Turns in one plane each, and the order they were made in; the first pair answered:
tuke (before -> after):
[ -8   0   8   3   4  -2  -4   0 -17   5   2] -> [ -7   4   9   5   3  -2  -4   1 -14   4   6]
[-26 -11 -18 -12  -1   5 -20  -7  -6   5  -9] -> [  3  13   7  27 -17  -8  10  -1   5  -6  19]
[ -8   6 -13 -23  12   0  15  11   6   4  25] -> [  9  12  -1 -16  14   0  22  14   3   2  21]
neseb (before -> after):
[-7 21 -5 18 -6 -6 16 11  8  1 30] -> [-8 20 -4  9  0 -3 21 13  7  7 31]
[  3 -16  -5 -22  -3  20 -10  -8  14   3   2] -> [  2 -12  -6 -11 -13  19 -17 -12  14  -3   0]
[-29 -11   6  -6   0 -10   8   8  -8  -9  38] -> [-31  -8   2   1  -7 -14   3   7  -6 -11  35]
sugag (before -> after):
[-17  20  17   9 -18  -1   6   4   2  -4   7] -> [-22   9  17 -17   4   9   8  11  -2  13   6]
[-32  -4 -24   0 -10  -4 -15 -12   1   6  -6] -> [-23  -7 -23 -10  -2  -2 -17 -12  -4   9 -18]
[ 10  16  15  25   0 -10  10  -2   3  -6  15] -> [ 1  6 11 -2 18 -1 15  3 -2 12 28]
Pairs:
Between the rows of a pair lie two turns.
[ 10   4  10   4   7  -5  11   1   3  -3 -17] -> [-6  2  4 -6 13 -1 17  3  6  5  8] : sugag sugag
[-8  5 -4 -4  5  4  4 -6  0  2 13] -> [  6   9   0   9  -2   1  -2  -6   0 -10  -7] : sugag sugag
[ 17   1  10  13  -6 -25   1  -4  -3  14   6] -> [ 14  -6   8  -4   9 -20   1   0  -7  24   1] : sugag sugag
[ 27 -10  11 -29  24   2  17   9 -13  10 -20] -> [-8  8  3  7 -7 -6 24  2 12  3 49] : sugag sugag
[ 25 -10  10  -9  15  -5  18   8   5  20   2] -> [ 16   2   8  14  -4 -11  22   3  17  11  22] : sugag sugag
[-13  -7 -14 -18  10   2  -6   0  -1  12  17] -> [  4   8 -11  22 -17  -8 -14  -9   5 -13   0] : sugag sugag
[-23   5   8  -9   6   8   7  -1 -15  20   5] -> [-13  17   9  22 -15  -2   2  -8  -8   2  -4] : sugag sugag
[  5   0 -18  20  -8 -13  -6   3  -9   3 -19] -> [ -8  -9 -22 -10  11  -5   1   8 -13  24  -3] : sugag sugag
[  9   5  19 -22  11 -16  30  15   4   1   6] -> [  9  14  19   1  -6 -22  30   9  11 -11  12] : sugag sugag
[-13  -3   6 -34  27   2  -1   4   2  33  19] -> [-35   7 -12  11 -18  -9 -34 -16  15  -1   1] : neseb neseb
[-13  19 -19   4  -2   1 -18  -2 -18 -35 -33] -> [-36   8 -21 -26  20  12 -11   6 -18  -8  -1] : sugag sugag
[ 9  0 12  8 -4 -2 39 20 10  9 19] -> [26  2 17 13 -6 -6 33 19  5 -1 -9] : sugag sugag
[-20  -5 -14   1  11  -8  -7   2   9 -10  12] -> [ -2  -1 -11   9   6 -13 -12   2   6 -20 -16] : sugag sugag
[-26  -8  -7 -25  18  15   0  12   2  21  37] -> [-30   6 -17  25 -26   2 -22  -5  13 -11  23] : neseb neseb
[ 21  -7  -4   3  -2  -2 -17  -3  -8 -14 -41] -> [ 33  -8   5  -7  12   0  -6   4 -12  -6 -36] : neseb neseb
[ -4  15 -11  -8  21 -21   1  -7 -15  30  34] -> [ 18  31  -2  29  -2 -32  -9 -14 -12   2  -1] : sugag sugag
[-19 -15   9 -40  40  12  17   7 -13  25  27] -> [ 31  -7  30 -25  38   2  19  11 -22   6 -26] : tuke sugag
[-16 -12 -13 -22   1  12 -13  -2  -2   3  -4] -> [  1  -7   5 -22  12  12  13   7  -1   8  19] : tuke sugag
[-20   0  -4  -5 -13  -2 -25   4  -9   2   2] -> [-13   1  -3  -3 -13  -5 -28   2 -12  -3 -11] : sugag sugag
[  1  -5 -10 -27  16  18   8  13  -2  13  -4] -> [ -5  14 -11  19 -19   5   8   4  17  -7  21] : sugag sugag
[ -7   3  15 -11  14   6  10   2  -3   4  18] -> [  5  13  20  17  -3  -3   5  -5   2 -13   4] : sugag sugag
[ -3   4 -23 -20 -12 -10 -33  17  -6   1 -15] -> [-18   6 -28 -17 -14 -10 -28  15  -1   6   6] : sugag sugag
[-16   6  15 -11  12  18  -2   0  22  14   6] -> [ -3  14  19  14  -7   7  -8  -4  25  -2 -10] : sugag sugag
[-1  2  8 -7 11  1 23 -2  8 18 21] -> [16 11 12 19 -7 -8 15 -7  8  0 -4] : sugag sugag
[ -1 -20  -8  -9  -9   5 -21 -12  -4  16 -24] -> [-21 -17 -15  -1 -18   5 -15 -13   6  21  11] : sugag sugag
[ -8  -9 -10 -17   7  -6 -13  -5   0  10   1] -> [  6  -3   3 -14  14 -10   3   1   0  13  11] : tuke sugag
[ 9 19 15 21  5 -2  5 -9 -8 -9 17] -> [  2  16   6  22  -3  -2 -15 -16 -11 -16  -8] : tuke sugag
[-11  -3  -9 -23  17   3 -26  -5   0  12  -3] -> [-14  11  -9  13 -10  -5 -28 -13  12  -2  15] : sugag sugag
[-10  -1  -7  -3  12  12   9   3  14   2  14] -> [15  6  7  4 14  8 16  5 10 -4 -4] : tuke sugag
[  7  -3  10 -31  27   3  13   8  -5  29  16] -> [  9  22  11  31 -19 -12  10  -2  14  -6  27] : sugag sugag
[28 16 30 21 -1  9 27  5  2  3 17] -> [33  7 31  1 15 13 26 10 -6 10  3] : sugag sugag
[ -7   8  11  20  10  -2 -22   3   9 -16 -25] -> [ 10   7  23   6  29   0  -4   9   4  -7 -15] : neseb neseb
[-29  -2 -12 -31  43  21   4  -7  -8  17  19] -> [-12  30  -7  45 -16  -3  -5 -26   8 -28  10] : sugag sugag
[ 14  19   9 -22  12  -6  29  12  -3  21  25] -> [ 27  33  13  15 -13 -17  24   4   2   0  13] : sugag sugag
[-1  4  5 15  0 14 -2  6  5 -1 13] -> [ 7  5  6 19 -1 14 -5  6  3 -4  2] : tuke sugag
[10  0  6 35 -2  7 21  3  8 11 30] -> [ -7 -19  -5  -4  21  19  10   6  -3  31  24] : sugag tuke
[ -6   5   6 -18   9   7   9   6  -2  28  27] -> [ 12  24  10  28 -19  -5   1  -3   2  -1   2] : sugag sugag
[22 11  8 20 -9 -1  2  7  1 -6 -1] -> [ -3   4 -10  14 -17   4 -16   0   2  -6 -10] : tuke sugag
[-12  -5   0 -21  23   0  16   4  -2  15  13] -> [ 18  -1   9 -13  22  -2  15   5  -9   3 -16] : tuke sugag
[  6  20   4  23 -25 -10  -1  -4   3 -21  10] -> [ 19  -3   7 -28  17   4  -2   5 -21  -1 -20] : sugag sugag
[-28 -16 -15 -25   9  22 -15   4   8  15 -12] -> [-28   3 -13  20 -27   8 -16  -5  23  -8  -1] : sugag sugag
[-16  -1 -22 -12  14  17  -4  -4 -14  11  -6] -> [-17  13 -24  18 -13   8  -5  -8  -2  -6   4] : sugag sugag
[ -8 -13  -9 -18  11   9 -13  10  -2   6  -5] -> [-16   0 -10  13 -15   0 -13   3  11  -6  11] : sugag sugag
[ -5 -13 -11  -6   4   9 -19   1 -19   8 -37] -> [-36  -8 -19   3  -5  10  -8  -1  -4  16  21] : sugag sugag
[-5  4  1 10 -1  1 10  0 13  5 27] -> [ 22   5   9  13   3   0   2   0   3  -6 -19] : sugag sugag
[ 16  21  12  21  -4 -18 -17   1   4   7   0] -> [ -6  14   1  15  -8 -15 -30  -5   6   8  -1] : tuke sugag
